One turning vector, and how many steps it has turned
The counts run from 0 to 786.
[ -3  16   7  10   0  -3 -15  13 -15   3 -14 -10   4   4   7  -1   3 -14
  -2   0   2  -8 -13  10   0  13   3   2   5   7 -11 -18  -5 -19  -3  -8
 -10 -11  26 -19 -13  -9   2   8  -7  22   6  -9  -2  13 -13  -2   3  25
  -6  10   5   4 -34  18  10  -5  25  -9 -10   7   3   4 -12  18   3  -9]  77
[  4  11  -8   7   3  -5 -23   9 -10  -6  -1 -10   0 -10   3 -15  18 -20
  -9  -9   4 -10  -7  -5   1 -10  11   6  12   0 -20  -6  -6 -11  12 -14
 -11 -12  15 -17  -9   3 -11   7   8   7   0  -2  -3 -13  -3   4  -9  29
  12   8  -4 -17 -21   8  -2  11  23   1  -1 -12  -2  11  -7  20   0 -16]  173
[  0  10  10   7  -2  -3 -18  16   0  -5  -8  -6  -9  12  -5   3  11 -17
  -5   4  -7  -3  -5   1  -2   0  10  10   4   5 -26  -6   7 -26  -5  -3
  -8  -5  -5 -21 -12   1   7   3  -1  10   8  -8   1   1  -8   6  -6  33
  10   4   5   1 -32  14   9  -4  29   3  -5  10   2  -8  -9  17 -18  -7]  612
[  9  10  -5  -2   2   0 -26  15 -13  -8  -3  -9  -9   1   3  -9  17 -20
  -4  -8   7  -3   0 -11  -1  -2  -2   4   5  -4 -22  -7  -6 -16   1  -7
  -7  -7  16 -17 -17   0  -9  12  10   3   7  -5  -2 -16   2   2 -13  23
  10  -6 -12 -14 -28  10  -5   4  27  -9   0  -6   1   1  -9  21   0 -17]  174
[  1   9  -4   3  -5  -7 -20   9 -14 -15  -9  -9  -3  -1  10   4  12 -15
  -8  -1  -1 -11 -12  10  -7   6  13  12   7  19 -12 -15  -8  -7   1   3
  -5 -12  23 -17 -20  -5  -9  -8   8  11   2  -4   1   9  -6  -1   6  30
   5   6   7  -7 -23  11   3   9  25  -2 -18  -6   4  12 -15  12   1  -7]  428
[ -2   6   3   9   5  -8 -25   7 -10  -6 -11  -8  -6   5   6  13   3  -6
  -4   2  -5  -7 -10   5 -11  -1   8   5  10  17 -19  -8  -7  -7   3  -8
  -7  -8  23 -18  -9  -1  -3   0   4   7  12  -4  -2  -1 -25   3   3  41
   1   4  16   1 -29  14  16  15  15   0   1  -2  -1  14   1  18  -6  -8]  271
[ 14   5   0   1   3   4 -14   0   0 -10  -3 -12   0   7   6 -10  19 -15
  14  -1   7  -6  -6  -6  -6   1  -8   8   4   6 -24 -14  -6 -16  -6 -11
 -12  -3  21 -19 -11  -9 -16   7   5   3   1 -18 -12 -11  -5  -3  -6  39
  12  -4  -8 -15 -31   6  -6  -2  17 -12 -18 -11   9  -2 -11   6   6  -5]  708
[  0  10   1  -1  -3  -1 -21   4  -2  -7 -16  -3   7   9   2   1  -1  -5
   0   5  -6  -5 -13   0 -20   8   1  -3   3  23  -8 -17 -16 -12   7  -4
  -9 -13  19 -13  -8  -6 -13   3   1  11  16   4  -9  16 -27  10   9  33
  -2   4   9  -4 -30  20   8   6  21  -5 -13  -6   5   4  -7  14  -2  -1]  694
[ -5   3   0   6 -22  -5 -24  11  -8  -3  -7  -6   1  11   6  -8  10 -18
  -3   6  -7  -5 -10  10 -10   7  15   3   0  20  -6 -14  -5 -24  11  -8
  -6 -12   4 -14 -11  -2   1   5   0  10  12  -4  -3  12  -8   4  -1  29
   4   6  -3  -2 -35  17  -1   3  34  -2 -19   7  11   0 -20  13  -8 -11]  535
[  8  12   1  -1   7 -12 -25   9  -9 -12  -4  -6  -3   3   8  -7  12 -10
  -7  -5   2  -7  -7 -13 -10  -6  -5  -4   6   0 -25  -5  -1 -24  -1  -3
 -16   7  15  -7  -8   2  -3  22  -5  -1  13 -11  -4 -18 -13   6  -5  28
   5  -1   4   1 -34  10  -1   5  18  -8   9  -6   3  -1   6  21  -4  -7]  449
[  2   5   5   2   4   0 -20  11  -2   2  -8   2  -6  12   5  -2  11  -4
   0  -1  -5  -8 -11   3  -5   4   6  -5  11   5 -20  -6   7 -22  -3  -6
  -7   1   6 -24  -6   0   6   0  -9   7  -1 -12   0  10 -15   6   5  41
   4   9  11   3 -35  23  16 -11  18  -5  -3   1  10  -6  -2  24  -8   2]  190
[  6   8  -8 -11   7   1 -23   9  -5  -9  -4  -3   4   5   6 -26  22  -1
   2  -1  10  -8  -4  -6  -9  -2   4  -3   1  -1 -23 -11  -1 -23   7  -9
 -11  -3  11  -9  -5  -3 -16  10  -1   1   3  -6  -7  -4  -1  -1   2  23
  18   1 -10 -15 -36   8  -3  -5  26  -3 -15 -13   6  -4  -6  17  -2 -11]  136
[  4  -4  -5   1  -6   1 -21   8   7  -7  -3  -1   0   4  -2  -9  22 -11
   4  -7   9 -11  -4   2   3  -6   6   5  -2  13 -29  -8  -7 -23  -3  -9
 -10  -4   3 -16  -8  -3  -9   0  10  -4   3  -4   4  -5  -1   1  -6  36
  13 -10  -2  -8 -23  12  -5   0  32   3 -17 -21   3   5 -15  20 -11 -12]  749
[  2  -5  10   1  -3  10 -19  10   0 -16  -9  -1 -18  14   2   0   8 -14
   5   1  -4  -8 -16   1 -10   0  13   5  12  15 -22 -10  -3  -9   1   9
  -5 -13   8 -24 -19   2   1  -7   0   7   0 -11   2   6 -14   3   4  40
   9   0   9   2 -22  21   8   3  26  -5  -8   0   4  -2  -8  11  -6   2]  540
[  8   8  -2   2   3   8 -19  10 -13 -13  -1  -2  -8   2   3  -4  18 -13
   5  -3  -3 -12  -8 -12   6   3  -4   2  14   3 -29 -10  -8 -14  -9  -2
 -15 -12  17 -15 -12 -16 -10   8   5   6   3 -13  -7 -13  -3   1  -4  32
   6 -13  -8 -10 -18  15 -14   2  27 -12  -3  -5   2  -4  -6  16  -6  -5]  285
[ -2  10  -1   4   4  -1 -19  18 -16  -7 -10  -9   7  13   9   1   7  -8
  -2   9 -12  -7 -17  -4 -10   7   8   2   9  11 -12 -18  -3 -21  -3 -10
 -11  -2  23 -10 -16  -4  -5   8   4  14  13  -6  -5  14 -22   3  -1  28
  -5  16  13  -2 -28  10   6   2  15 -11  -7   5  10   5  -5   8  -3   6]  233
[  1  11  -2  -6   5  -6 -23  15 -11 -15  -6  -6 -11  13   8   0  20  -5
  -2   2  -4  -8 -10  -3  -6   0  19   4   7   6 -30 -12   7 -12   8   4
  -3 -15  12 -14 -13   1 -10  -4  -3   7  -5  -6  -5  13 -12  -2   2  36
  21   4   2  -8 -28  15   7   5  29   3 -11  -4   4  -7 -12   8  -3  -5]  349
[  8  -4   1  -8  -4  -3 -30   9   3  -4  -6  -1  -6   3  -3 -15  13  -7
   2   0   8  -6 -10  -7 -16  -4   8  -1  -7   4 -15  -3  -5 -19   6 -17
 -10   1   2 -18  -9  11   1   7   1   4   3  -7  -7  -9  -7  10  -8  35
  18   3  -2  -6 -43  15   4  -2  16  -4  -8  -8   8  -2 -16  21  -5  -9]  372
[  5  18  -1   5  12   5 -14   3 -12  -7  -4 -14   2   5  -1   9   7  -7
   7   0  -6  -5 -11  -9   0  -2  -7   7  15   9 -30 -10 -11 -10  -5 -16
  -9 -12  20 -14  -3 -18 -15  10   1  11  13 -13 -10   1 -26  -6  -6  31
   9  -3   3  -9 -32  12   3   9  13   3   3   1   2  -2   1  14  -6  -1]  240
[  0   4  -2  -6   2  -4 -29  17  -1  -8  -8   1  -8  15   4  -2  13  -1
  -2   6  -1   0  -6  -5 -13   9  11  -7  -3  14 -16  -4   3 -15  10   3
  -3 -10  14 -13 -16   8  -9  -2   1   7   4   3  -5  16 -15   9   0  45
   8   7  13  -1 -27  10  10  -1  25  -4 -16  -6   8  -2  -9  19 -11   0]  269
[ 10   5   3  -5   2  -3 -19   7  12 -13  -6  -1  -1   9   1  -6  26  -4
   6  -3   4  -6   2  -6  -9 -12  -2  -1   2   0 -27  -4  -2 -25   7  -5
 -15  -5   2 -14   4   6  -4  12  -6   2   6 -11  -6  -5 -16  13  -4  39
  14   1  -2 -10 -33  17   5  -7  19  -2  -8  -7   3  -4   2  18  -9  -8]  26
[ 12  15  -3 -12   7   8 -21  12  -2  -9  -5  -3   1  17  -6   4   8   1
   7   5 -12   0  -7 -13  -6  14   2   5   8  13 -24 -12  -8 -17   3   6
  -3 -14   6  -7 -14  -6  -8   6  -5  10   0   0 -14  22 -15   1  -9  32
   4   0   3  -4 -26  16   6   1  24  -2 -18   1   5 -12  -6  14 -14   4]  734
[  8   8   8  -1   3  -1 -22  14  -9  -5 -12  -1  -2  -1   7 -11   5 -23
   1  -1   2  -8  -5  -5 -11   2  -3  -3   6   2 -14  -7 -10 -21  -4  -7
 -22   2  18 -21  -3  -3   1   9  -8  18  13 -12  -9 -14 -11  13  -1  24
  -2   1  -4   2 -33  17  -1  -8  24 -15  -2   4  13   1   1  25   8  -1]  720
[ -8   6   3   7   6  -4 -16  19  -8   2 -11  -5   1   5  -4   4   9 -11
  -3  -3  -4  -7  -7   3  -5   5  15   5   8   6 -13  -6  -4 -11   6  -9
  -7  -9  11 -25  -9  10  -4  -8   3  22   3  -6  -1  11 -15  18  -3  40
  10  16   9  -7 -25  15  15   2  24   1  -8  -4   8   7  -7  17  -5   0]  230
[  7   9   2  -1 -10 -15 -18   4   4  -8 -12  -3   6  -3   7 -14  15 -17
  -2   0   6  -9   2   2 -16   0  -4   1   2  16 -11 -12 -20 -21  13  -6
 -12 -13  18 -13   5   0  -8  10   0   9  13   0 -10   0  -9   9  -4  26
  -2   6  -3  -5 -27  10   5   1  34  -5 -20 -12   6   3  -5  18   1 -20]  104
[ 14   0  -8  -7   3  10 -30  12   0  -9  -5   3  -7   6   1 -11  19  -4
   5  -1   8  -5  -6 -14 -15  -2   4  -7  10   2 -19  -2  -9 -14   8 -13
 -10   1  10 -12  -3   1  -8  12   4  -5   5  -7  -9 -18 -12  16  -6  39
  12  -4  -1  -7 -27  15   0  -1  14  -8  -1 -12   1   9  -3  19 -11  -4]  483
[  5   4   1   6   2  -1 -10   1   6  -4 -12 -13  10   4   1  -2  22 -22
   5  -2   5 -11  -8   2   3  -8  -1  10  11   6 -21 -16  -7 -20  -1 -20
 -11   0  23 -23  -2 -10 -11   0  10   8   6 -13  -2  -6  -5   2  -2  36
   2   4  -2 -16 -23  11   1  -1  13  -2 -11 -14   5   8  -5   7   3 -11]  709
[  3   2   2   0  -1  -3 -19   5  -6 -11 -15  -3  -1  10  10   0   9  -7
   0   1 -12  -8 -18  -1 -13  -1   8  -4  16  17 -16 -12  -8 -15  11  -8
 -10  -5   8 -15   3   1   0   7 -10   8  13  -7 -12   4 -26  15   6  38
   8  15   9  -1 -33  21   9   4  16  -6   3   4   6  -1   2  12  -8   3]  305
[  3  11   3   4  10   2  -9  12  -9  -2  -7 -13  13  -1  -4   9   3 -10
  -2   1  -2 -12 -10   0   8   5  -5   8   9   8 -17 -15 -11 -31 -12 -24
 -14  -7  23 -19 -11 -10 -10   5   4  13   7  -5  -7   1 -17   1   3  29
  -7  -3  10  -5 -25   9   2   1  15   0  -6 -10   9   5  -5  19  -3   4]  511
[  1   3 -10   5  -2   2 -21   8 -10  -8  -2  -6   5   4   9  -6  17 -16
  -1   0  -1 -12 -18   3   4   4  12  10  14  14 -17 -20  -9 -12   6 -22
  -9  -1  14 -20  -3  -4 -18  -2  12   5   4  -6  -3   4   1   0  -1  34
   4   9   1 -18 -25   9  -1  11  17   2 -16  -7   4   7 -11  10   0 -11]  744
[ -3  14  -3   0   6 -12 -23  26 -20 -11 -11  -7  -3  -1   7   9  -1  -6
 -16   6  -4 -13  -9   8  -4   6  11   3   8  15 -16  -8  -7 -17   4  -5
 -13 -12  15 -14 -17   7   3   1  -4  15   6   4  -5   8 -14  12   6  27
   3   7  14   5 -27  14   7   4  25   4  -2   2   3   2  -9  20  -7   0]  192
[  7  12   4   1  -2  -9 -20  11   0  -2  -1  -7  -7   6   0  -7  27 -18
  -2 -10   6  -2   0  -3   1   0   0   2   3  -7 -31  -7  -2 -30  -9  -5
  -9  -5  11 -17 -10   2   3  13   4   6   7 -13   2 -14   2  -3  -8  31
   7  -9  -1   0 -27  10   1  -3  30   0  -8  -8   1  -5  -4  20 -12 -18]  178
[ 19  14   4  -5  -2 -11 -23   3  -5 -14  -6   3  -5   2  10 -10   8 -19
   2   2   3  -3  -8  -3 -13  -7  -7   2  -2   2 -19  -7 -12 -14   0  -1
  -8  -1  15 -14  -4  -2  -3  19   0  -3  15  -9  -5 -12 -10   0  -7  26
   4  -7   0  -1 -42  10   8   3  20 -11  -5   6   2   1  -4  26   1 -20]  529
[ -5   0 -12   6   1   4 -21  12 -12  -1  -1 -11   7  -2   0   2   4  -4
  -4   1   3 -18 -19  15   5   5  10   5   4  15 -16 -12  -5 -17   0 -23
  -4 -10  12 -21  -8  -3  -6  -2   6   5   1   1  -2   3 -14  -5   5  28
  12   1   4  -4 -30  12   2   3  19   5  -8   1   1  11 -19  20  -6   0]  470
[  6  12  -2   2   0   3  -9  13  -9  -3  -3 -17  12 -11  -2  -5   8 -17
  -6  -1   8 -16  -4   7   1   3  -4  10   2   8 -17 -14 -19 -19  -3 -23
 -16 -11  19 -22  -1 -10 -10   5   5  14   6   2 -10  -6  -3   2  -3  20
   8  -9  -8 -11 -31  13  -4   2  21  -5 -10 -10   4   3 -15  24   5  -7]  786
[ -6   1  -2   0   3  13 -16   8  -4   1  -8  -6  11   4   2  -2  18  -5
   2  -1   1 -13 -11  -1  -8   5   3  -6  11  18 -17 -18  -5 -22  -6 -14
 -17  -5  24 -22  -4  -8 -14  -3   2  12  -1 -10  -1   5 -15   9   4  34
  -4   6   3 -12 -17   9   2  -6  18 -10 -11 -14   9  11  -3   5  -6   5]  12
[ -4  14  -7   5   6   6 -27  14 -17  -1   5 -10  -5   8   3   1  10  -8
  -4   0   2  -7  -8   3   0   9   3   7   4   7 -32  -4   3 -17   0  -5
   1 -21  17 -17 -22 -14  -5   7   6   3   3  -7   5   3 -16  -8   1  29
  13 -10  -3  -5 -33  14   3   2  23  -2  -3   5  -3   4 -17  12  -6  -4]  391
[ -1  14 -11  -2   7  -5 -26  16 -10  -7  -1  -4   0   1   2   8   8   2
  -8   2  -2 -12 -11   1  -1   7  12   7  16  13 -24  -6  -8 -10   7  -3
  -3 -21  12  -8 -14  -5 -13   2   9   3   2   4  -7   4 -11   0   5  29
   5  -2   4  -5 -22  15   5  12  32   3  -7  -9   7   4  -5  23 -22  -3]  737
